Look-ups in named tables: a row name and a column name give one cell, copied from the table.

kugufaf:
,koludo,rele,ziluva,nedi,voz,fefu
zan,81,145,121,21,51,16
pifi,104,74,121,50,106,84
vaz,106,74,83,117,155,232
zit,113,79,184,68,78,35
puno,131,109,113,102,76,97
fepa,98,61,117,31,118,80
dar,113,70,164,86,103,93
ropomiv,105,81,100,99,134,183

What is the nedi of dar in kugufaf? 86
What is the koludo of pifi in kugufaf? 104
What is the fefu of zan in kugufaf? 16
What is the koludo of fepa in kugufaf? 98
What is the koludo of puno in kugufaf? 131
What is the rele of ropomiv in kugufaf? 81
What is the koludo of vaz in kugufaf? 106
What is the fefu of fepa in kugufaf? 80
What is the koludo of zan in kugufaf? 81
What is the ziluva of zan in kugufaf? 121
What is the voz of ropomiv in kugufaf? 134
What is the fefu of ropomiv in kugufaf? 183
What is the voz of vaz in kugufaf? 155
What is the rele of pifi in kugufaf? 74
What is the koludo of dar in kugufaf? 113
What is the voz of dar in kugufaf? 103
What is the ziluva of puno in kugufaf? 113
What is the rele of zan in kugufaf? 145

pasiber =
columns: debabo, ruk, fur, sosovoz, gul, garum, pesagov, kon, buga, zup
datedav: [5.4, 4.9, 5.2, 7.6, 6.2, 9.2, 5.9, 7.3, 6.6, 6.3]
pof: [7.2, 4.6, 8.0, 4.3, 5.6, 5.9, 5.9, 3.1, 5.4, 6.5]
zupo: [7.2, 4.2, 8.0, 4.5, 5.6, 6.4, 5.9, 3.2, 5.5, 6.6]
riz: [6.1, 5.0, 6.4, 5.8, 5.9, 6.8, 5.9, 5.4, 5.8, 6.3]
luzif: [6.0, 6.4, 6.1, 5.4, 5.9, 4.6, 5.9, 5.6, 5.7, 5.8]
nok: [6.0, 5.0, 6.1, 6.3, 5.9, 7.6, 5.9, 5.9, 6.1, 6.3]
soviguk: [5.8, 4.3, 5.8, 7.2, 6.0, 9.5, 5.9, 6.5, 6.5, 6.5]
vazakib: [5.2, 9.0, 4.4, 5.8, 6.0, 2.0, 5.9, 7.5, 5.8, 4.8]
raf: [6.8, 5.3, 7.3, 4.6, 5.7, 5.1, 5.9, 4.0, 5.4, 6.3]
degud: [5.6, 7.0, 5.2, 6.1, 5.9, 4.9, 5.9, 6.8, 5.9, 5.6]

nok, zup -> 6.3
degud, sosovoz -> 6.1
luzif, sosovoz -> 5.4
raf, pesagov -> 5.9
riz, fur -> 6.4
vazakib, pesagov -> 5.9
nok, buga -> 6.1
soviguk, debabo -> 5.8
riz, ruk -> 5.0
datedav, sosovoz -> 7.6
raf, ruk -> 5.3
pof, gul -> 5.6
luzif, debabo -> 6.0
datedav, kon -> 7.3
zupo, debabo -> 7.2
datedav, ruk -> 4.9
pof, debabo -> 7.2
soviguk, fur -> 5.8
pof, zup -> 6.5
datedav, garum -> 9.2

migeb
|  | vimapok | gelu |
|---|---|---|
| kis | 8 | 72 |
| gem | 82 | 7 |
| leke | 61 | 28 |
| vigop | 54 | 39 |
| bim | 15 | 79 |
| mun | 84 | 9 |
| nusopi | 71 | 14 |
| sobofed | 79 | 12 |
| pesa | 90 | 11 |
| gimeviz | 22 | 70 |

What is the vimapok of sobofed in migeb? 79
What is the vimapok of gem in migeb? 82
What is the gelu of vigop in migeb? 39
What is the gelu of gem in migeb? 7
What is the gelu of mun in migeb? 9
What is the gelu of gimeviz in migeb? 70
What is the vimapok of leke in migeb? 61
What is the vimapok of mun in migeb? 84
What is the gelu of bim in migeb? 79
What is the gelu of pesa in migeb? 11
What is the gelu of sobofed in migeb? 12
What is the gelu of kis in migeb? 72
What is the gelu of leke in migeb? 28
What is the vimapok of bim in migeb? 15
What is the vimapok of pesa in migeb? 90
Which row has the largest gelu? bim

venalu =
	dukib	domapor	nepap	bup	pev	metuve	dipiv
pibepe	7.150	5.532	6.159	2.742	6.144	7.508	5.448
teneg	5.412	5.956	3.279	5.061	7.219	2.236	6.978
piz	2.807	5.035	6.825	6.097	3.426	3.283	6.531
nakavop	6.055	6.135	6.711	6.305	2.353	2.620	2.762
tugazi	6.708	3.014	3.933	7.611	7.426	4.997	3.237
puguti	7.296	2.268	7.005	4.940	4.937	6.313	4.128
tas	5.378	5.539	1.533	5.638	3.795	2.902	4.570
zumaz	6.972	4.537	6.175	4.118	6.870	5.023	3.667

puguti, dipiv: 4.128
pibepe, domapor: 5.532
pibepe, metuve: 7.508
puguti, domapor: 2.268
piz, pev: 3.426
puguti, metuve: 6.313
pibepe, bup: 2.742
teneg, dipiv: 6.978
zumaz, dipiv: 3.667
piz, metuve: 3.283
tugazi, dukib: 6.708
tugazi, nepap: 3.933
piz, dukib: 2.807
zumaz, domapor: 4.537

Table vav
cols = zozol, mimopez, nad, zunidu, debit, mefi, kuvuni, dis, debon, kibatu
gad: [180, -310, -169, -170, -322, -300, -71, 394, 107, 206]
zilifuz: [-11, -166, -73, 43, -229, 73, -198, -130, -141, -23]
ker: [403, -650, -314, -350, -549, -559, -83, 913, 242, 434]

zilifuz, kibatu: -23
ker, mimopez: -650
gad, dis: 394
gad, mimopez: -310
zilifuz, zozol: -11
gad, debon: 107
zilifuz, debon: -141
gad, mefi: -300
Row with the largest zozol: ker

Table lodozab
         mirabe  rar
pof         0.9  0.8
biba        0.5  0.3
miz         0.4  0.2
rof         0.9  0.8
piz         0.4  0.0
zigemom     0.8  0.9

What is the rar of biba in lodozab?
0.3
What is the rar of rof in lodozab?
0.8
What is the rar of zigemom in lodozab?
0.9
What is the rar of miz in lodozab?
0.2
What is the rar of pof in lodozab?
0.8
What is the mirabe of piz in lodozab?
0.4
What is the mirabe of pof in lodozab?
0.9
What is the mirabe of miz in lodozab?
0.4
What is the mirabe of zigemom in lodozab?
0.8
What is the mirabe of biba in lodozab?
0.5
What is the rar of piz in lodozab?
0.0
What is the mirabe of rof in lodozab?
0.9

